In the rows, zero is written as 128.
A single turn carries every row of the set below to another of its rows. Some are shown first; where does it send the rows asked next?
z_372: [129 108 143 130 133  90 143 142 124 115 143 116 101  71 106  92 105 138
 153 135 143 146 129 114  97 135 155 124 125  82 122 149  91 110]
z_253: [ 96  89 132 126 171  81 140 108 139 107 140 138 113 126 123 110 106 123
 159 150 143 129 105 131  85 124 136 122 122 116 114 126 110 112]
z_360: [138 146 141 114 142 129 141 112 111 174 116 134  93 110 105 120  96 147
 159 146 123 139 110 128 103  89 129 124 104 104 138  76 121 127]
z_101: [117 141 148 112 151 122 147 115 113 178 134 120  99 112 109 120 105 148
 166 145 117 141 129 128 109  92 148 144  71 115 138  84 120 140]
z_312: [135 133 158 144 136 142 138 119 125 127 151 139  87 144 139 103  89 134
 166 131 169 144  96 131  89 103 173 125 130 123 105 150 132 107]
z_90: [140 127 161 142 140  89 131 117 133 130 123 143  95 144 130 104  91 150
 169 131 165 128 120 115  99 104 167 122 121 139 116 158 117 106]
z_978: [ 72  98 126 109 168  85 128 114 140 103 145 126 105 133 110 118 103 126
 150 148 132 137 103 134 105 117 140 147  99 125 130 137 104 108]
z_223: [103 102 134 128 166 111 139 115 127  94 144 137 107 124 130  98  90 122
 155 159 147 138  85 139  72 107 129 106 125  97 110 123 131 116]
z_648: [115 148 154 130 130 126 107 120 121 116 123 122  85 153 112 110  87 144
 156 125 160 134  99 131  95  80 165 158 105 142 129 158 118 103]
z_818: [136 138 143 118 150 134 153 110 121 184 137 125  98 109 112 119 107 137
 160 134 131 143 115 142 103 105 143 135 103 109 130  69 118 122]
z_81: [103 109 135 111 128 102 138 136 130 106 139 104  95  75  95  88 112 119
 170 118 154 137 121 120  84 108 168 152  94 104 132 150  87 107]
z_742: [100 135 141 136 118 107 113 150 115  97 119 108 106  93  85  78 100 133
 152 139 130 130 134 140  77 103 153 157  88  94 144 154  90 132]
z_709: [ 91 129 138 128 166 120 114 120 114  90 148 130 104 126 119 105  78 133
 136 163 132 143  79 150  82 101 128 118 104  95 127 136 136 121]
z_472: [157 122 144 110 105 117 127  98 110 105 134 123  90  90 124 111 131 136
 169 158 131 135 130 101  99 112 168 140 115 101 136  78 113 114]
z_763: [ 71 120 136 115 163 104 107 118 123  93 143 117 104 129 108 117  88 140
 141 151 130 139  94 143  96 100 133 145  89 115 138 140 121 112]
z_501: [128 137 133 115 139 112 156 112 123 179 129 124  95 113 110 111  93 151
 162 139 140 140 118 127 104 100 135 144  84 133 137  71 110 127]
z_311: [129 146 129 127 103 126 116 106 109 115 151 121 100  85 104 110 120 138
 161 134 146 139 111 147 108 124 175 157  83 117 178  88 114 118]
z_348: [133 149 142 140  97 125 126 119  96 105 157 122 107  91 122  98 103 158
 167 160 145 141 121 131  94 114 169 143  70 114 160  87 124 138]
z_566: [147 132 151 122 105 130 137 108  98 101 153 122  97  93 134 102 115 152
 171 171 130 144 125 109  97 109 172 131  90  95 138  86 132 137]
z_157: [122 124 162 131 152 114 130 115 126 135 142 136  87 145 116 110 108 132
 153 123 139 143 118 125 120 108 188 151 108 134 124 172 116 107]
z_397: [112 126 145 140 107 123 131 146 113 103 130 112 106  78 117 103  95 140
 178 148 156 132 120 121  70 114 141 115 134  77 114 139 101 114]
z_454: [124 144 145 112 141 144 140 114 112 171 126 110  85 124 111 115  96 149
 153 151 118 141 115 129  97  85 133 154  94 110 128  71 119 133]
z_296: [131 154 167 152 140 126 116 125 106 124 128 149  95 146 119 106  85 151
 145 141 137 136 106 142 104 104 166 122 117 114 134 168 135 121]
z_26: [151 127 130 118 109 104 119  95 110 116 127 129  96  83 102 114 132 134
 159 136 132 134 122 127 115 125 171 151 108 109 167  86 103 105]
z_187: [102 130 133 133 109 150 138 158 101  99 140 121 100  94  95  92 100 125
 166 151 128 143 110 135  82 113 152 139 113  75 135 158 110 133]

z_472 goes to z_26
z_296 goes to z_312
z_81 goes to z_742
Now these:
z_454 goes to z_360
z_978 goes to z_763

A single turn carries every row of the set below to another of its rows. Some are shown first; where does it send the rows asked next?
z_378: [116 149 161 130 129 118 107 139 115 127 140  78 137 140 127 120 133 110
 137 141 118 126 141 125 109 129 157 130 163 130 147 124  87 147 121 167
 146 114 122 149 162 135 132 136]
z_608: [ 89 144 142 163 153 121 110 104 126 138 137 122 157 175 142 139 134 112
  95 120 134 123 157 113  89  95 159 147 107 126 154 106 113 151 119 125
 141 110 118 107 179 110 159 126]
z_891: [109 111 156 121 157  99  82  70 107 110 161 146 118 155 150 142 115 137
 111 119 154 137 126 128 114 104 153 134 159 137 140 131 113 121 141 123
 146 139 115 122 163 113 152 119]
z_954: [109 112 163 128 151 108  86  82 116 133 146 142 108 160 156 125 112 125
 113 113 148 130 112 142 122  93 152 129 144 132 144 111 123 123 122 127
 142 135 108 123 147  98 146 115]
z_449: [122 125 151 127 127 108 124 123 115 150 159 140 150 161 147 140 123 102
 113 110 143 133 129 102 131  82 135 166  91 155 111 132 106 131 111 144
 150 129  84 121 143 117 153  90]
z_304: [128 124 125 154 132 121 136 133 143 141 144 145 132 142 130 129 129 109
 154 154 107 109 143 114 149 120 123 143 117 104 124 146  78 120 136 165
 160 143 122  97 143 109 127 105]
z_791: [ 91 143 138 163 149 140 106  81 107 148 140 119 157 150 107 136  99 142
 116 128 155 138 147 130  98  82 166 143 117 153 152 123  99 153 120 125
 158 129 113 114 169 104 147 117]
z_660: [105 126 128 124 132 104 127 135 114  98 128 136 134 159 158 101 152 142
 155 145 128 147 162 134 153 104 143 124 141 114 111 141  90 148 135 144
 155 119  96 127 140 115 130 122]
z_433: [ 89 137 176 150 136 121 110  97 134 144 165 152 136 170 126 153 109 116
 130 123 142 106 123 117 102 105 120 146 145 144 159 139  95 137 139 138
 162 165 123  93 154 104 130 100]
z_896: [113 124 148 146 133 141 133 137 108 101 154 151 149 130 141 126 101 138
 158 171 112 105 142 109 140 107 119 156 126 109 112 121  78 137 137 133
 146 133 121 129 145 112 127  98]
z_45: [127 132 135 144 127 132 106 132 131 105 154 154 144 132 141 140 113 121
 154 173 117 116 173 119 139 122 146 144 143 131 107 158  85 145 156 161
 178 131 119 109 172 110 108 107]
z_562: [ 87 161 145 123 125 136  82 113 116 145 139 138 127 148 110 147 123 110
 147 104 125 139 115 122 104 136 148 160 163 166 122 129 131 155 135 162
 140 134 121 108 171 141 132 134]
z_948: [100 147 163 137 150 139  95 102 133 129 177 164 116 155 143 143 138 113
 112 118 130 104 149 131 101 124 133 161 146 131 138 125 108 147 140 123
 171 130 147 116 159 115 124 126]
z_820: [117 129 140 138 135 115 109 106 110 107 170 101 149 136 114 142 113 137
 170 138 112 125 138 132 103 118 146 127 165 135 141 140  92 131 108  94
 151 134 144 113 189 127 145 140]
z_554: [ 93 165 159 129 121 134  87 108 109 137 148 133 126 152 118 142 104 136
 153 120 126 129 118  92  94 123 139 161 153 160 120 110 133 153 129 126
 113 137 115 103 167 147 137 122]
z_753: [107 146 129 132 124 107 119 136  99 142 131 120 144 129 111 131 111 123
 179 135  96 125 132  99 130 126 137 158 144 151  93 148 100 140 123 161
 128 148  93  92 177 129 139 109]
z_42: [117 136 108 160 117 121 144 117 124 120 135 111 147 149 124 135 120 126
 115 148 102 150 149 112 124 100 158 138  90 102 128 146 108 146 121 144
 146 100 121 137 167 101 143 113]
z_808: [ 92 138 144 118 117 139 101 115 118 147 146 138 125 162 113 144 129 110
 153  97 117 125  98 101  87 122 129 147 146 141 131 123 128 139 123 143
 126 132 123  92 171 142 151 127]
z_666: [113 119 127 142 129 131  86 104 104 124 166 160 162 139 155 138 110 116
 123 127 156 125 146 130 140  73 131 158 114 164  93 121 123 130 114 120
 151 126  92 116 156 127 144 121]
z_732: [112 133 149 137 124 127 111 111 137 108 141 160 166 162 135 140 144  94
 139 102 126 148 160 121 107  82 145 140 108 142  85 137 109 142 142 143
 168 128  88 108 136 123 130 129]
z_181: [102 141 126 168 135 124 122 109 107  97 134 103 155 141 120 112 110 125
 124 147 121 130 166 123 116  79 145 141  96 104 101 126  93 156 129 134
 148 137 102 121 187 106 129 131]
z_413: [109 131 124 136 126  91 133 125 117 102 136 135 132 169 145 121 128 157
 168 159 139 160 150 123 166 108 147 126 133 122 117 143  90 144 138 135
 147 133 104 117 134 109 134 102]
z_32: [121 139 125 137 111 126 115  94 122 118 155 151 157 145 112 137 117 122
 148 120 143 151 140 112 127  68 130 141 103 138 112 148 114 131 137 136
 142 145 108  87 106 129 152 107]
z_450: [105 139 117 134 122 122 104 148 111 122 153 133 130 146 129 141 117 129
 176 135  85 127 136 103 116 131 142 148 139 137  70 133 113 141 117 141
 137 128 111  98 194 125 135 120]
z_393: [111 141 156 141 133 118 105 138 123 140 120  94 147 143 130 126 121 102
 153 133 114 118 111 152 120 125 145 124 147 131 139 108  98 134  93 117
 152 123 128 132 168 100 127 137]
z_716: [112 132 114 164 126 115 124  94 106 109 111 119 179 139  99 147 117 112
 136 161 131 145 164 130 138  98 161 146 114 112 123 154  98 146 140 144
 148 119 122 102 179  99 147 112]
z_717: [120 120 171 122 153  85  95  79 125 130 146 140 108 160 158 134 123 116
 107 112 144 138 135 124 123 107 162 141 150 140 158 136 123 129 140 143
 144 133 106 116 158 108 150 108]
z_875: [104 146 155 131 127 141 101 100 125 144 149 155 140 137 143 139 114 125
 106 149 151 105 120 112 126 121 114 152 151 146 170 135 118 134 141 120
 149 133 127 131 139 126 123 116]
z_119: [108 143 141 168 121 100 104 119 120 114 167  95 142 157 115 158  97 137
 167 161 124 140 135 120 126 128 157 127 164 134 153 120  98 133 122 138
 124 133 143 117 163 138 150 124]
z_581: [115 138 119 116 111 136 113 150  98 133 128 133 138 125 125 128 113 115
 174 139  98 127 117 113 144 131 138 161 136 141  98 135 124 146 114 145
 131 114 114 110 178 124 140 109]
z_350: [109 158 131 121 122 119 102 126 117  92 153 150 158 152 139 146 128 115
 115 130 143 163 137 109 134  99 138 161  98 137  96 128 116 145 153 140
 142 122 116 135 117 132 141 111]
z_398: [ 98 141 107 142 142 128 108 100 114 129 150 120 157 156 123 141 122 121
  89 127 162 146 134 124 118 104 154 151 112 139 174 138 114 152 137 138
 158 121 137 121 191 128 157 125]
z_508: [117 117 133 127 130 107 125 118 113 102 132 138 131 169 138 110 147 143
 177 144 135 141 165 131 147  94 148 122 137 108 106 140  85 146 132 128
 157 126 106  91 141 103 139 106]
z_341: [112 129 119 131 139 100  91 105 110 133 180 152 154 151 134 167 138 111
 111 116 143 137 163 118 127  97 149 164 121 156  96 158 105 123 126 153
 158 125 116 100 147 120 167 100]
z_210: [119 170 156 133 130  76 105 133 126 121 154  79 135 142 128 136 114 110
 143 145 113 131 146 122 126 131 156 143 153 141 163 144 106 152 118 138
 139 137 138 106 176 121 142 113]
z_975: [135 121 158 144 125 137 107 114 120 121 145  97 131 159 109 124 124 104
 182 134 134 115 134 137 116 110 154 127 150 116 138 102  92 143 110 122
 154 125 138  96 185 129 134 136]

z_449 goes to z_732
z_210 goes to z_378
z_42 goes to z_608
Now these:
z_660 goes to z_954
z_433 goes to z_45
z_562 goes to z_581

A single turn carries every row of the set below to another of its rows. Some are shown first; where does it send the rows asked next?
z_327: [121 113 126 136 135  97 120 146 112 146 134 104 128 112  91 159 145 121
 133 103 147 139 115 112 138 108  77 126]
z_879: [125 154 125 137 123 140 141 117 111 116 122  87 120  92 140 143 145 135
 107  95 125 126 159 135 154 148 118  86]
z_11: [117 148 125 131 118 129 129 131 112 133 120  84 107  81 138 142 157 136
 104 100 120 120 160 121 160 148 127  85]
z_633: [126 138 115 140 115 149 142 111 117 123 153  69  98 118 164 138 153 122
 113 106 155 113 149 145 154 143 119 104]
z_177: [124 113 126 135 119 144 143 126 127 144 150 105 111 126 127 117 161 120
 129 107 129  91 154 119 146 114  52 111]
z_351: [130 136 125 127 125 119 129 118 117 111 156 139  99 121 111 118 145 119
 139 121 134 109  87 143 128 160 145 120]
z_440: [119 102 123 137 137 147 137 137 123 137 148 122  90 111 155 138 163 121
 119 129 114 143 110 117 117 120 166 113]
z_232: [123 108 120 139 131 106 123 139 114 145 149  96 120 127 104 158 145 115
 137 109 163 133 109 120 135 106  75 135]
z_806: [118 106 126 136 140 144 136 139 123 136 138 126  96 103 148 140 162 126
 117 126 105 145 112 114 117 120 166 108]
z_290: [124 104 122 141 140 154 142 129 124 129 151 121  95 118 159 140 159 120
 121 128 119 143 108 125 113 119 162 115]
z_840: [127 131 123 126 121 115 125 121 118 117 158 137  91 121 113 117 151 118
 138 125 135 106  86 138 130 159 149 121]
z_289: [129 150 120 142 122 152 147 107 113 109 138  81 116 111 153 142 142 128
 112  99 143 123 155 148 151 145 115  96]
z_434: [120 112 129 129 119 133 137 135 127 153 142 106 108 113 121 116 167 124
 124 107 120  91 157 107 150 115  57 107]
z_799: [115 137 119 128 112 126 123 136 117 146 135  73  89  90 149 136 168 129
 104 108 132 112 155 117 165 146 132  94]
z_722: [124 113 128 142 144 154 146 128 119 121 137 130 109 109 149 143 151 127
 121 121 106 150 113 125 110 122 159 107]
z_80: [120 111 127 131 118 137 138 131 128 151 149 103 106 120 125 115 166 120
 126 108 128  89 155 111 149 114  55 110]
z_596: [120 105 120 134 131  99 118 145 116 152 148  96 117 120 102 157 151 116
 135 108 159 132 110 113 139 106  79 134]
z_539: [126 139 128 125 127 111 124 125 114 114 144 145 102 108 103 119 147 124
 137 119 122 112  90 134 129 163 149 112]
z_94: [118 108 123 134 133  96 118 148 114 153 139  99 121 112  95 157 150 119
 133 107 151 134 114 108 140 108  80 130]
z_824: [129 140 127 128 127 117 129 119 114 108 147 145 104 115 106 120 143 122
 137 117 126 112  90 141 128 162 145 115]
z_767: [125 112 123 140 136 107 127 135 113 138 143 101 129 125 100 160 141 117
 137 104 158 138 111 123 134 107  72 132]
z_361: [121 116 132 131 122 135 139 133 124 147 136 110 116 111 117 117 163 126
 124 104 116  95 160 109 148 117  56 102]
z_783: [121 112 129 139 144 148 140 135 120 127 133 130 106 102 145 143 156 129
 118 122 101 149 114 117 114 121 162 104]
z_315: [124 119 130 135 124 140 144 128 124 140 138 111 121 115 117 118 157 127
 127 101 118  96 159 116 145 117  51 103]
z_33: [124 114 125 140 136 104 125 139 111 138 137 105 134 117  94 161 140 121
 136 102 151 141 115 120 134 108  72 127]
z_923: [125 109 125 143 142 159 147 125 122 121 147 126 104 118 155 141 152 123
 122 124 115 148 109 128 110 121 158 111]
z_826: [120 132 113 132 110 138 129 125 120 140 151  66  85 108 161 136 165 122
 109 109 150 107 149 128 162 143 128 103]
z_382: [124 135 127 122 123 108 121 129 116 121 147 142  95 107 105 118 153 122
 135 123 124 108  91 130 132 162 153 114]
z_800: [124 131 125 123 121 111 120 127 117 123 154 137  89 113 111 117 154 119
 137 124 130 104  88 132 133 160 153 118]
z_153: [126 117 129 136 123 144 146 124 125 139 145 108 118 123 123 118 157 123
 128 104 126  94 156 120 145 115  50 107]

z_800 goes to z_840
z_806 goes to z_440
z_767 goes to z_33
Now these:
z_434 goes to z_80
z_633 goes to z_289

